In the data rows, the value 128 means zero.
Two rows play each game, the first against the second. How much does the first row win by? 10 is about a draw, 20 a big win and 0 a big loss. Wins can go round in a circle: one row can beat a second, the second a third and the third the first. Each row has two weighted sums of its numbers, A and B, taken from their middle values. A row wins by its A times the other's B, less its B times the other's A.
[ 68 123 172 127  79 115 118 163 114 139 134 145  72 175]
[168  84 162 117 159 119  89 125  78 121 153 146 139 122] 12
[168  89 104 165 157 120 176 145 181 100 144 120 156 189]
[152 120 123 114 159 126  91 159 129 135 149 148 151  76] 14
[ 64 192 155 110  70 181 108 161 117 105  88 130  64 191]
[119 135  48 183 147 135 178 150 155 140 157 101 162 102] 10
[135 129  84 156 159 171 105 163 175 132 110 109 164  97]
[128 195 107  81 158 133 104  31  69 116  41 130 153  59] 13
[142 133 102  85 154 115  95  30  94 133  36 113 151  68]
[133 114  54 178 153 123 168 155 166 143 154 107 161 126] 12
[147  80  87 173 155 101 177 146 170 132 155 117 164 147]
[149  87  72 175 155 103 177 157 167 136 156 111 162 153] 11
[130 131  57 176 151 133 176 157 161 140 148 105 158 117]
[149 174  54 167 154 129 155 137 186 138 135  98 161 118] 9
[143  97  49 185 146 115 180 152 157 137 160  99 162 144]
[163 166  39 170 143 107 182  99 180 132 128  78 161 137] 10
[165 117 140 132 163 102 106 152 124 136 147 131 150 112]
[167 114 169 124 156 152  90 135  85 102 137 154 135 164] 10
[163  76 109 166 159 104 151 151 186 131 153 131 152 163]
[153 141  53 192 141 104 195  95 174 111 154  74 154 128] 8
[162 124 124 157 160 158 145 140 177  97 148 130 136 194]
[ 81 204  93  91  54 237 126 163 151  81  40 106  68 191] 13
[167  83 165 112 160 124  98 134  86 114 158 140 141 129]
[161 151 171 132 159 222 106 128 119  64  57 167 116 181] 16
[ 73 165 138 111  59 127 140 153 124 146 101 112  65 157]
[ 70 184 166 141  74 130  93 162  68 111 155 173  66 163] 10
[168  97 110 172 159 154 159  58 151  67 153 100 162 159]
[ 65 187 132 101  59 165 143 165 148 132  88 110  66 173] 5
[ 64 164 162 113  68 150 107 162 110 127 116 138  66 192]
[ 76  91 170 115  76 109 148 162 142 140 124 130  74 119] 9
[ 69 199 138 102  57 178 128 161 147 127  82 115  68 191]
[170 115 168 105 159 102  93 131  76 139 151 144 140 100] 12
[159  77 102 168 158 105 169 150 181 123 147 124 160 159]
[ 63 112 133 118  59 161 124 157 172 125 111 134  66 174] 12
[ 66 130 153  97  64 159 138 159 169 137 112 123  66 162]
[125 115 137  67 158 114 113  65  90 115 139 172 161  56] 8
[120 143  47 183 146 154 189 160 142 139 144  95 161 119]
[163  97 167 114 162 101  96 122  70 138 155 158 148  72] 10
[160  92  87 188 149 108 162 104 184  92 134 109 162 136]
[ 67 137 143  99  59 142 149 163 166 140 103 113  64 158] 14
[122 114 166 130  95 165 105 159  75  95 156 157  99  83]
[164  84 172  93 156 153  92 125  68 120 153 161 113 124] 15
[153  78 175  65 142 136 165  29  84 142 158 181 161  56]
[165  94 162 112 156 107 110 134  99 133 130 126 134 157] 18
[163  84 138 156 161 120 124 145 174 126 126 150 149 144]
[149  79  92 175 156 100 155 156 180 139 155 126 159 147] 10
[165  83 130 143 161  99 114 155 160 125 155 127 155 140]
[ 96  82 170 118  87 105 100 159  88 139 148 146  79 113] 10
[166  84 163  78 142 128 110  33  65 135 126 153 159 113]
[129 111  49 182 147 128 177 146 153 140 152  97 161 120] 11
[141 129  71 193 163 109 164 126 184 134 148  90 162 127]
[134 144  58 193 159 128 168 137 179 139 148  89 160 125] 9
[ 98 214 102 179 146 129 103 110 147 138 130 136 161  71]
[131 101 101 187 159 102 157 134 184 135 156 103 160 111] 4
[168 124 139  98 161 103 102 161 129 141 146 145 137 104]
[161 132 137 131 156 100 102 117 124 137 137 119 164  78] 8
[ 65 118 101 113  59 170 155 153 184 132  79 120  65 134]
[166  82 168 113 156 124  90 120  68 130 156 151 134 129] 14
[156 120  48 173 153 108 157 129 182 136 154 102 162 133]
[123 198  83  88 160 159 106  32  77  97  36 121 154  55] 12
[132 112 156  75 149 104 123  31  66 133 113 157 161  59]
[170  89 167 115 158 103  92 148  75 141 154 150 127 120] 9
[169  82 164  67 152 176 100  34  68 110 148 153 158 123]
[121 139 139  84 155 117 114  36  80 122 108 153 159  61] 8
[ 74 175 156 128  68 214 138 122 173  76  70 144  69 187]
[107 200 112  82 157 153 116  38  70 103  82 144 158  69] 12
[ 75 137 170 136  82 100  90 160  66 138 154 161  86 187]
[141  81  71 179 151 104 178 159 155 134 156 113 161 152] 10
[158  87  96 160 160 103 176 156 178 137 157 116 157 162]
[ 71 104 172 115  69 112 121 160 121 142 128 134  69 156] 9
[ 65 151 156 110  62 133 121 159 129 140 114 124  65 182]
[148 111 151  81 148 102 104  35  74 133  73 142 164  71] 11
[168  94 149 123 158  99  94 149 103 142 134 130 133 155]
[134  83 138  92 151 106  95  48 110 137  99 141 161  84] 12
[ 63 145 152 107  60 142 126 163 142 141 121 125  63 176]
[ 64 210  98 100  53 206 122 153 123 103  46 100  64 193] 5
[159 136  56 170 149 104 170 129 185 135 156 100 164 139]
[ 71 132 159 108  71 130 152 166 144 142  96 122  74 130] 12
[167 201 109 120 159 112  99 113  87 141 109 115 154  89]
[150 128  65 166 153 104 176 134 184 140 152 101 163 129] 9
[ 73 147 130  95  58 136 162 162 160 138  91 104  66 134]
[164 107 158 120 158 102  89 137  79 143 149 143 149  77] 11
[166 104 167 103 157 127  92  98  67 128 159 147 140 102]
[ 69 197 135  99  57 187 127 161 150 120  82 119  65 190] 5
[114 102  78 191 152 111 162 137 172 135 150 107 159 105]
[ 63 200 101  92  53 197 165 160 174 129  45  94  67 167] 14
[135 103 116 184 159 106 132  98 172 123 149 115 159  84]
[ 66 167 154 111  63 142 129 160 134 136 102 119  66 185] 8
[164  81 113 161 158 107 143 153 183 126 147 136 153 158]
[ 68 157 168 118  73 136 119 161 113 129 104 133  65 180] 11
[158 173  86 141 154 129 112 136 145 141 119 106 160  93]
[ 73  79 167 101  72 102 141 161 155 135 139 128  68 111] 13
[ 65  97 169 108  75 118 121 160 141 138 140 143  66 166]
[ 70 147 156 142  85 169 136 143 149  94  41 134  86 135] 6
[150 186 131 128 160 117  92 127  77 142 160 143 155  61]
[156 132 110 144 156 120 113 151 158 140 144 116 160 106] 9
[105 128  66 192 160 137 162 133 175 141 146  93 152  89]
[164  87 163  80 155 139  99  37  85 127 157 157 161 103] 7
[161 152 112 181 162 120 177 163 154  95 119 133 152 190]
[168  82 154 127 162 111  99 136 105 120 151 131 142 152] 3
[137  90  51 186 147 112 181 153 151 134 155  99 160 139]
[ 69 194 112  84  59 222 155 156 179 102  50 100  65 176] 12
[133 165 118 143 159 144  94 150 133 136 149 132 164  64]
[ 70  85 155 126  74 145 159 145 187 129  75 131  72 118] 9
[156  82  73 179 157 101 185 148 155 125 156 101 161 172]
[167 123 174  71 125 163 116  37  68 132 142 164 154 124] 4
[133  96  98  75 158 127  94  71 135 113  73 147 162  82]
[169 131 147 120 160 101  92 133  86 141 149 134 148 103] 10
[140 128 173  99 154 214  95 109  70  58 143 154 117 191]
[ 94  88 169 116  70 103 112 149  85 126 151 134  75 133] 7
[ 67 167 140  94  56 167 134 160 160 133 118 122  64 183]
[169  89 139 127 158 109  97 121 101 121 156 127 154 130] 16
[126 149 130  91 154 112 108  36  81 126 115 151 162  60]
[167  89 132 130 161 115  96 116  91 119 154 126 149 146] 11
[143 210 106 129 158 149  92 128  89 126 135 126 160  52]
[ 66 101 170 105  71 124 167 162 172 141  97 116  65 132] 11
[168  97 169  60 138 113 103  85  80 137 125 174 143 128]
[ 66 135 163 112  86 138 112 161 110 133  83 127  68 172] 10
[167  87 168 113 158 112 101 120  67 138 143 164 141  80]
[164 211 114 119 159 120  87 102  81 141 121 118 161  65] 10
[135 109  84 185 158 102 164 120 183 130 155 100 162 109]
[170 113 169 109 158 104 107 139  94 139 137 136 141 118] 7
[153  97  60 180 158 111 173 157 171 141 153 103 161 159]
[ 88 110 171 120  70 103 143 157 113 139 125 128  74 125] 11
[170  79 158  96 159 104  93 156  88 142 153 160 133 105]
[169 111 138 129 161 109  96 152 115 140 124 129 144 131] 9
[146 126  67 166 154 120 162 145 181 140 150 109 163 125]
[168  94 158 123 159 100 103 152 114 141 145 136 140 137] 9
[113  99  72 185 150 124 162 159 156 139 153 124 162  97]
[ 68 143 150 108  64 138 145 165 146 140  77 114  67 148] 11
[165 206  72 137 158 142 113 113 124 140  67  88 160  95]
[165  84  80 167 156 102 166 135 184 115 154 119 162 161] 7
[ 94 175 163 130  87 122 120 156  77 129  52 119  78 143]
[158 146 106 140 152 116 117 137 152 141 123 109 164 104] 6
[ 63 118 148  96  64 144 146 162 167 139 103 117  64 150]
[166 148 142 166 161 148 131 153 183  96  82 152 145 179] 3
[160 103 141 133 158 103  98 143 129 136 150 133 157 100]
[152  82 172  70 125 111 161  34  76 130 144 173 160  66] 8
[154  99 174  64 142 105 100  40  69 139 124 162 161  71]
[166  80  94 160 159 121 157 132 185 104 140 123 157 169] 15
[140 192 140 124 161 143  91 147 113 128 130 133 157  60]
[151  85 158  77 143 102 118  32  70 136 115 156 161  71] 11
[131  89  77 173 150 102 146 138 179 135 151 124 162  99]
[ 64 133 146  96  64 163 147 156 172 132  85 117  63 150] 13
[166 131 154 114 159 102  91 138  85 140 153 139 148  96]
[ 67 169 141 101  61 162 151 162 160 135  76 110  61 163] 8
[135 188 111 177 156 113 139 123 168 140 154 120 163  70]
[ 63 213 138 111  54 168 117 156 105 130  87 120  63 192] 11
[140  92  51 183 154 116 183 141 152 138 144  95 158 139]
[ 71 175 138  96  69 206 130 162 164 106  75 122  65 181] 11
[129 110 160  78 155 105 139  33  66 139 156 169 163  57]
[ 62 173 136  99  58 177 147 160 168 125  81 117  65 172] 3
[152 113 174  90 156 146  90  89  66 124 149 138 122 136]
[119  80 143 152 112 128 108 164  67 135 155 162 120 102] 5
[166 117 158 119 160 100  93 146  96 137 155 144 138 110]
[148 164  40  86 159 169 103  67  69 111  19  86 141  63] 8
[163 107 170  89 163 151  91 152  98 117 152 162 119 166]
[142 133 100 153 154 141  98 158 154 142 148 127 161  90] 9
[139 113 174  68 156 110 120  32  65 139 149 169 161  59]
[129 113 158  77 153 102 103  38  81 140 134 159 161  59] 12
[ 74 214 156 113  64 215 117 167 134  84  74 133  62 189]
[134 136  66 171 153 124 180 147 168 142 141 105 163 112] 9
[169  85 164  76 158 160 102  33  68 113 158 160 161 100]
[162 109  85 164 157 102 178 147 183 140 148 109 160 154] 15
[162 115  64 165 152 103 137  98 181 134 155 108 163 121]
[153 162  43 191 158 122 174 101 184 136 130  73 164 142] 7
[ 67 149 154 106  63 139 139 156 140 137  72 114  66 170]
[151  96  50 183 148 107 183 151 164 136 156 102 165 157] 9
[ 66 157 167 116  72 148 157 165 153 133  56 116  64 166]
[167  80 173  84 157 104  95 160 116 143 155 169 112 125] 14
[ 64 148 163 103  64 155 132 163 150 135 125 131  66 179]
[162 191 109 132 155 130 102 122 121 138  96 107 162  76] 8
[169  82 153 130 160 107  93 149 113 132 158 141 146 134]
[ 63 126 155 104  65 155 135 158 162 135  96 123  65 175] 9
[153 105 129 142 160 126 101 156 146 140 113 117 161 105]
[145 129 131 146 161 107 129 153 172 142 156 143 149  93] 13
[131 124 137  88 158 104  98  40  99 136 130 152 158  60]
[ 65  89 176 122 100 113  91 160  74 128 146 160  73 186] 8
[172  78 125 178 159 142 151  90 171  80 134 116 160 153]
[164  82  80 175 159 107 178 135 176 107 155 108 161 178] 12
[167  89 106 168 159 114 168 146 184 110 153 122 153 179]
[111 140  90 169 155 124 143 156 181 139 155 131 162  74] 13
[167  87  57 179 149 101 195 140 167 113 156  93 164 177]
[154  93 150  79 156 103  96  37  81 140 118 150 163  81] 6
[157 160 120  77 155 102  95  29  68 135  42 121 164  70]
[ 69 156 146 103  65 149 132 163 133 129  96 119  67 153] 15
[149  94  74 171 153 104 166 138 183 131 157 112 164 128]
[ 84  82 174 118  75 102 122 159 112 135 145 141  73 130] 10
[ 66 105 143 117  64 177 153 140 186 123  88 132  63 153]
[153 204  41 185 136 116 143  56 152 131 152  82 161  67] 7
[166  80 154 128 159 112  97 145 113 124 155 137 140 158]
[170 115 134 126 161  98  94 105  80 135 146 127 151 106] 11
[ 77  78 173 119  80 103 113 162 105 140 149 145  70 144]
[ 68 201  64  87  50 235 129 158 158  77  20  86  71 192] 4
[ 71 153 162 114  68 127 132 159 124 141 106 125  68 163]
[164 114 114 163 159 155 177 139 184  75 149 117 148 193] 11
[ 79 111 168 115  76 110 118 166 105 140 116 132  75 135]
[ 76 192 159 107  60 186 108 162 123 106 113 138  65 185] 11
[167 197  90 129 156 117  94 101  88 139 109 106 160  84]
[166  84 170 115 160 102  99 155 104 134 159 146 135 126] 10
[169  82 172  67 153 180  94  32  64 107 147 154 161 108]
[155 189 148 156 158 106 111  86 108 137 145 137 156  62] 19
[ 72 154 167 107  85 190 117 156 141 104  82 137  65 193]
[166 106 118 145 158  99 162 142 179 134 156 122 150 148] 10
[ 69 196 148 141  65 198 110 159 134  85  85 142  64 194]
[154  83  55 184 149 103 195 135 151 113 155  96 160 161] 6
[152  82 153  87 146 102 115  47  78 135 132 161 162  88]
[ 70 206 143 102  57 198 109 165 132 105  96 127  64 191] 8
[168  83  80 172 156 115 175 137 179  95 146 112 159 179]
[ 78 127 168 120  73 110 118 158 100 140 126 133  72 154] 10
[ 97 206 108 122  57 136 146 114  83 140  31  85  65 160]
[142 115  69 192 160 107 177 134 181 134 148  87 162 136] 1
[149 213 157 110 159 130  97 120  67 118 142 151 153  59]
[146  80 134 159 160 104 143 161 186 139 135 143 157 116] 6
[131 181 162  92 146 234  95 116  72  61 109 169  98 188]
[154  87 171  71 150 105 116  37  66 142 136 162 159  67] 16
[ 64 190 167 117  75 177 138 165 132 108  47 122  67 179]
[132  98 120  94 154 115  93  49 113 135  80 133 161  76] 6
[ 71 215 146 112  59 200 118 161 127  96  66 124  64 194]
[163 124 145 129 161 102  97 134 102 143 153 139 153  93] 10
[138 102  57 178 149 113 172 143 168 138 156 105 164 127]
[ 67 124 153 100  62 126 143 163 154 141 133 127  65 156] 11
[ 64 109 170 111  77 118 107 162 110 137 132 146  71 166]
[138  80 153  88 145 103  97  59  97 135 109 153 162  82] 12
[130 200  65 164 152 128 145 132 181 140 151 118 163  72]
[165 154  41 175 143 105 170  97 185 128 148  90 164 138] 4
[134 196 171  61 159  97 131  32  78 127 146 171 162  81]
[169 133 103 140 157 105 108 136 131 137 129 108 151 136] 12
[ 67 106 134 126  64 143 143 151 170 133  91 128  73 128]
[154  94  54 179 149 104 191 155 162 128 155  98 166 158] 7
[135 127  85 164 127 194 107 162  70 108 155 173 131  78]
[ 94  82 172 127  85 105 114 160  91 132 150 150  82 117] 13
[164  97  93 172 158 115 176 150 177 104 141 121 156 186]
[ 72 124 172 121  70 110 122 162 110 139 123 135  69 159] 11
